In the rows, zero is written as 128.
One turn sends every row of this set to another row. A few are shown first. Where does it send the rows asked after them?
Sal: [140 128 103 117 111 113 113 178 132 137 113 128 110 113 113 101 127 144
 149 109 129 159 136 163 130 124 149 158 131 174 142 125 134 139 117 127
 142 118]
bib: [129 115  99 117 116 128 102 162 139 134 108 129 101 104 116 109 117 144
 161 110 133 147 140 140 131 133 168 166 127 168 126 124 141 146 125 138
 156 108]
Gat: [138 100 141 112 137 148 142 166 126 114 117 108 121 136 106 116 115 152
 125 148 125 146 117 117 124 126 117 126 149 136 102  97 143 145 142 125
 138 121]
Kani: [134 105 130 119 115 102 118 113 122 127 121 119 129 138 121 102 122 140
 139 143 120 131 125 138 125 162 125  93 138 107 126 111  84 145 150 137
 139 143]
Par: [142 121 102 121 114 108 123 127 143 136 130  98 136 147 121 115 101 105
 150 111 130 140 128 108 128 146 131 124 124 124  88 135 103 135 145 150
 151 150]
rar: [159 118 113  97 105 118 130 125 129 113 135  93 117 130 126  91 120 126
 115 140 112 127 129 141 128 135 107 125 119 121 125 130  82 107 134 134
 142 122]
dute: [120 117 126 118 127 124 136 114 143 139 110 103 133 128 126  85 116 123
 105 152 111 129 154 137 107 148 137 107 136 124 114 138 100 124 152 157
 139 148]
gobe: [133 102 106 131 135 134 129 162 137 136 102  83 140 139 123 133 104 121
 131 142 122 156 141 134 130 123 140 117 160 115 118 118 162 142 140 116
 158 138]
zeva: [125 113  96 110 128 130 106 152 135 115 114 130 116  90 166  97  95 129
 139 144 142 154 140 155 145 143 156 123 109 148 120 143 137 144 123 159
 122 111]
vagan: [160 114 117 115 121 125 145 148 146 123 125  81 128 133 130  87 122 120
 107 150 100 149 132 133 130 128 122 123 128 102 131 121 102 109 132 130
 160 127]
Gok: [124 107  83 110 128 122  99 139 135 123 107 122 115  94 157  92 107 143
 160 128 125 152 150 165 134 142 167 114 126 119 154 144 140 150 125 149
 127 115]
sof: [136 115 119 110 119 112 114 118 117 124 130 115  98 126 109  99 126 149
 147 142 112 129 125 120 129 141 133 102 158  94 117 116  99 155 144 161
 145 139]
mufiz: [133 136 110 126 123 112 144 138 129 140 124  95 132 126 111  80 133 120
 105 144 114 142 143 142 110 128 124 115 153 126 104 132 110 115 139 152
 126 151]
Ged: [143 123  95 119 113 110 126 163 113 128 125  89 123 141 109 133 121 121
 140 135 134 150 124 141 144 110 113 124 155 125  98 126 154 134 125 117
 136 126]
zek: [155 105  88 112 127 117 110 101 123 137 120  91 113 128 111 111 107 138
 120 134 112 118 148 126 132 152 141 116 128 107 132 143  99 113 145 151
 130 123]
sukis: [139 120  98 113 116 111 103 169 127 126 112 132  86  93 121 117 132 139
 146 119 123 154 141 156 137 126 162 154 143 146 139 127 143 144 115 132
 146 104]
reku: [119  97  93 114 116 133 118 145 147 104 119 127 133  98 157  83 111 137
 166 119 147 152 128 161 123 148 143 141 113 147 122 122 132 142 140 136
 134 105]
dudu: [142 115 125 120 125 124 106 176 137 128 107 153 104 107 131 123 106 136
 139 132 137 162 130 141 136 148 162 143 130 171 130 112 134 162 124 132
 144 120]
bilet: [142 116 115 107 125 103 119 120 137 124 121 114 136 133 136 121 105  90
 121 136 129 134 140 117 133 161 129 106 125 118  95 137  95 129 144 147
 136 137]
Doni: [134 115 103 109 117 135 125 149 128 144 117  90 118 155  87 117  99 162
 158 101 122 145 131 129 120 117 118 125 145 131 124 125 139 156 146 129
 145 136]
golip: [136 118 120 121 132 121 121 181 152 144  96 135 109 109 129 114 113 132
 130 119 121 175 150 150 127 140 167 141 123 152 142 128 141 155 124 128
 155 119]
Bub: [139 108  93 108  98 128 110 102 131 124 125  87 147 144 116  87 105 118
 141 149 132 127 142 139 138 146 131 123 137 137 126 117 102 117 151 144
 153 133]
Bobe: [134 124 100 100 127 119 125 160 133 123 119 136 115  99 143  83 111 150
 134 123 134 163 135 162 133 142 138 120  98 148 134 146 125 135 117 148
 102 104]
Daf: [165  91 106 124 143 130 123 111 124 127 129 107 116 136 104 112 109 153
 126 141 107 122 127 106 121 154 144 121 144 112 132 118 110 116 142 141
 117 126]
Bima: [132  98  94 117 124 109 120 141 136 114 122 144 123 107 146 100 117 145
 166 122 137 162 127 164 126 157 146 118 117 133 140 131 135 138 124 121
 102 104]
Dapez: [119 106 104 106 130 136 125 158 151 122 105 122 128  94 150  69 107 152
 149 113 125 159 146 164 118 140 150 124 109 133 152 132 124 150 137 143
 137 115]
midu: [163 119  96 117 105 133 110 119 135 135 134  96 137 155 117 102  78 115
 128 157 134 153 129 127 147 150 130 114 137 141 125 121 112 135 148 148
 153 146]
sezit: [157 118 125 106 135 130 124 163 123 147 114 107 111 154 107 143  84 149
 125 128 118 156 133 119 136 129 128 102 133 125 126 135 139 164 131 132
 132 138]
vik: [130 118 113  99 135 150 123 163 121 124 112  85  99 118 103 115 113 146
 123 134 117 127 139 114 132 102 129 134 150 125  97 126 146 142 136 154
 149 121]
bab: [131 101 123 133 133 119 119 168 137 132 100 145 114 107 126 115 131 145
 148 133 120 159 138 150 123 145 172 143 140 154 143 112 146 147 120 119
 140 116]

golip turns into sukis
Doni turns into gobe
Now these:
mufiz turns into Daf
Gok turns into zeva
Bub turns into dute

One turn sends every row of this set to another row. A few are shown first. Where does it send the rows asked after them?
Bafit: [140 106 126 157 143 109 138 138 102 110 117 131 136 114]
sis: [110 121 131 119 125 136 128 153 139 126 121 112 178 142]
kegor: [137 122 113 143 148 116 148 170 134 124 128 134 116 127]
lum: [121 124 138 146  93 129 127 149 147 113 122 139 134 143]
Rupim: [130 131 132 120 152 124 150 166 134 146 120 139 161 115]
rezap: [111 140 144 132 172  99 149 151 123 129 135 116 149 118]
riv: [ 95 138 152 139 155  98 149 134 153 143 126 121 146 110]
Fumuv: [108 129 157 136 108 111 139  99 128 124 130 118 128 127]
pigom: [106 108 141 122 141 134 152 158 144 152 120 144 149 123]
gere: [100 134 160 126 127 115 134 133 155 139 131 116 173 133]
bamu: [131 132 157 134 120 122 146 142 138 141 144 118 178 137]
lufim: [117 129 136 136  91 123 136 150 150 125 130 148 133 119]
teno: [140 113 120 137 141 119 137 141 115 129 125 144 105 115]
kagor: [107 125 151 132 119 121 126 157 158 125 143  94 144 140]
raf: [108 102 144 135 112 118 139  99 138 125 129 131 135 147]
mes: [135 126 141 151 124 112 158 125 122 131 129 132 114  96]
riru: [116 119 148 135 174 118 129 137 126 100 135 141 150 129]
teto: [136 108 116 157 139 116 153 138 105 118 125 114 157 137]
Gib: [127 108 128 142 102 129 133 141 148 144 122 125 115 148]
dorob: [142 103 136 127 121 113 142 149  98 122 108 123 146 114]
pok: [102 124 160 137 132 127 129 134 158 122 126 121 166 156]
sigur: [134 117 141 139  83 128 137 126 131 127 123 119 144 120]
nim: [107 147 146 152 132 113 137 141 154 127 148  98 148 122]
padov: [124 103 139 134 181 112 135 134 124 130 135 117 132 131]
likis: [138 126 131 134 131 118 159 132 102 134 122 139 117 104]
dak: [131 136 145 148 120  93 150 136 125 111 122 117 117  98]
zavi: [115 117 137 132 130 128 134 150 124 143 134 100 183 131]
bikog: [129 114 145 143 177 119 136 112 130 128 126 138 140 135]
lef: [145 126 140 121 103 136 146 128 106 132 124 135 146 125]
buvuv: [119 132 141 126 100 109 142 107 139 123 112 137 125 130]
raz: [109 121 138 122 103 134 132 154 150 129 125 144 122 143]
dus: [122 117 148 131 177 116 143 121 117 136 122 112 148 136]
movo: [103 134 146 149 130 116 117 160 165 131 142 117 134 128]
guz: [134 120 150 155 137  97 145 129 123 122 136 129 106 108]
sige: [130 138 140 129 163 130 132 167 142 137 123 150 134 124]
gavob: [127 110 141 147  90 125 119 129 133 115 126 128 131 140]
tigib: [145  94 130 135 141 121 144 130 102 107 114 125 139 136]
duti: [120 118 135 137 181 112 141 160 136 122 131 119 139 129]
tes: [112 131 131 135 131 105 144 131 112 125 107 117 117  92]
matag: [106 135 146 111 132 118 132 146 134 136 122 113 179 139]
gezig: [127 145 150 130 128 114 130  98 128 121 130 141 126 136]
zifuv: [115 126 149 128 167 132 147 150 131 150 137 139 158 121]
Paku: [114 126 158 134 117 110 114 161 151 118 133 105 131 109]
Fetot: [112 104 160 143 123 121 111 119 137 109 129 113 152 144]

pigom turns into Paku
gavob turns into likis
Now these:
Fetot turns into lef
movo turns into Fumuv
nim turns into raf
raz turns into dak
sis turns into lufim
riru turns into bamu
rezap turns into pok
kagor turns into buvuv
lum turns into mes

One turn sends every row of this set to another row. A few are shown first. Where does it send the rows asked after them?
bika: [141 121 155 150 111 139 135 118 123 123 146 146 108 124 151 158 117 117
 161 101 109 141]
libu: [127 103 148 142 102 124 149 145 129 115 151 138 156 139 123 149 101 144
 164 103 129 117]
Kop: [138 134 122 116 122 146 121 179 142 117 120 166 138 129 105 124 101 122
 150  98 118 108]
Fita: [145 140 120 117 121 105 130 131 125 127 145 156 112 131 131 127 111 153
 116 154 151 132]
dep: [149 131 126 121 141 162 107 155 124 119 136 148 104 135 129 118 122 110
 157  94 104 117]
Monu: [138 108 144 144 127 148 131 126 114 114 168 124 119 144 146 138 121 130
 168  97 116 124]
Lem: [147 143 117 117 125 110 125 129 122 126 149 154 105 131 136 123 115 150
 116 151 148 135]
Pag: [144 142 112 126 114 111 133 127 126 120 145 157 109 138 136 118 111 148
 113 150 150 138]
buf: [139  97 146 128 123 131 137 138 107 121 130 141 119 135 149 128 138 114
 170  96 112 122]
Lan: [139 152 130 142 126 167 119 141 134 118 146 162  96 115 146 140 113 108
 151 102 117 130]
fabip: [146 135 124 119 120  99 131 125 120 129 147 152 113 134 134 130 114 154
 119 152 147 136]
Sefak: [145 141 114 116 126 110 135 128 127 128 143 148 111 136 133 128 114 156
 119 150 148 144]
zemu: [141 142 116 154 132 162 117 148 118 117 152 128 101 129 133 121 125 116
 139 101  97 120]
komin: [152  99 151 129 126 131 128 133 112 124 134 132 120 144 132 135 125 120
 166  92  96 127]
zapa: [149 138 122 119 123 107 127 124 118 128 151 149 105 134 139 127 116 150
 118 151 146 138]
pefad: [146 126 140 150 124 130 146 126 104 122 157 125 117 136 136 137 116 115
 157  95  93 148]
zulo: [124 114 136 129 104 122 153 151 124 117 122 139 155 125  95 135 107 130
 155 118 122 102]
piz: [143 137 115 126 112 104 137 124 124 121 144 156 114 139 137 122 112 151
 113 149 149 139]
baler: [140 103 147 124 108 115 141 155 133 124 119 150 152 137 108 141 106 131
 160  96 111 118]
Reri: [145 139 114 117 126 108 134 124 125 127 144 148 108 135 136 128 116 155
 119 149 145 145]
kuver: [145 140 116 117 124 107 136 126 127 127 142 147 109 135 134 128 115 156
 119 149 146 144]
vabe: [127 152 129 140 106 148 131 162 151 120 130 178 127 111 124 148  93 120
 147 106 131 123]
Zano: [146 135 117 129 115 106 136 119 121 119 147 153 107 139 140 122 116 150
 117 147 145 141]
rorol: [128  99 143 123 106 115 149 158 122 121 116 153 149 129 128 134 120 125
 166 101 124 115]
Sinas: [126 126 122 118 117 141 133 179 133 117 116 171 137 122 125 117 115 116
 157 101 132 106]
Mefi: [130 158 114 139 114 138 144 175 137 117 138 161 144 119 106 128  89 121
 141 101 120 129]
mupa: [124 144 111 122 124 157 131 165 131 112 129 150 130 119 100 113 108 116
 147 115 127  93]
mola: [142 160 113 143 138 159 128 152 119 117 156 148 109 126 131 120 108 107
 146  97 105 136]
vug: [124 136 121 133 115 151 132 173 145 109 147 159 151 129 115 132  93 135
 154 106 142 105]
tirup: [134 140 119 136 138 176 114 155 128 107 163 148 112 133 139 121 112 122
 155 100 128 113]
Davud: [145 141 114 117 126 110 134 127 126 127 143 147 109 134 136 126 116 154
 118 149 147 145]
Zaru: [135 125 123 120 136 157 121 159 117 116 130 156 109 127 146 112 134 106
 163  95 121 112]
teke: [137 131 122 130 140 163 124 136 108 114 145 129 102 128 124 114 132 107
 155 112 108 106]
zupu: [129 153 106 148 114 152 128 178 139 115 134 150 132 121 106 123 102 126
 132 108 116 108]
rin: [131 124 153 147  92 121 149 139 141 125 130 162 138 118 127 166  99 128
 157 106 121 131]
Nupi: [146 140 114 126 119 111 131 123 121 119 146 153 105 140 139 118 116 147
 115 148 148 140]
Goz: [142 110 140 160 111 125 140 128 111 124 149 114 122 137 131 141 125 129
 149 101  92 129]
bezop: [135 102 147 136 117 128 148 120 103 119 139 117 126 134 119 135 128 121
 164 111 105 113]
tagu: [137 126 141 147 103 110 162 147 121 123 141 141 153 130 114 148  94 128
 151 100 107 140]
gov: [129 122 130 154  94 117 151 158 133 122 131 138 155 129 104 144 102 139
 140 108 110 116]

zupu turns into gov
Davud turns into Sefak
libu turns into Monu
Now these:
Kop turns into baler
fabip turns into zapa
Sinas turns into rorol
teke turns into mupa
bika turns into Lan
pefad turns into mola
piz turns into Zano

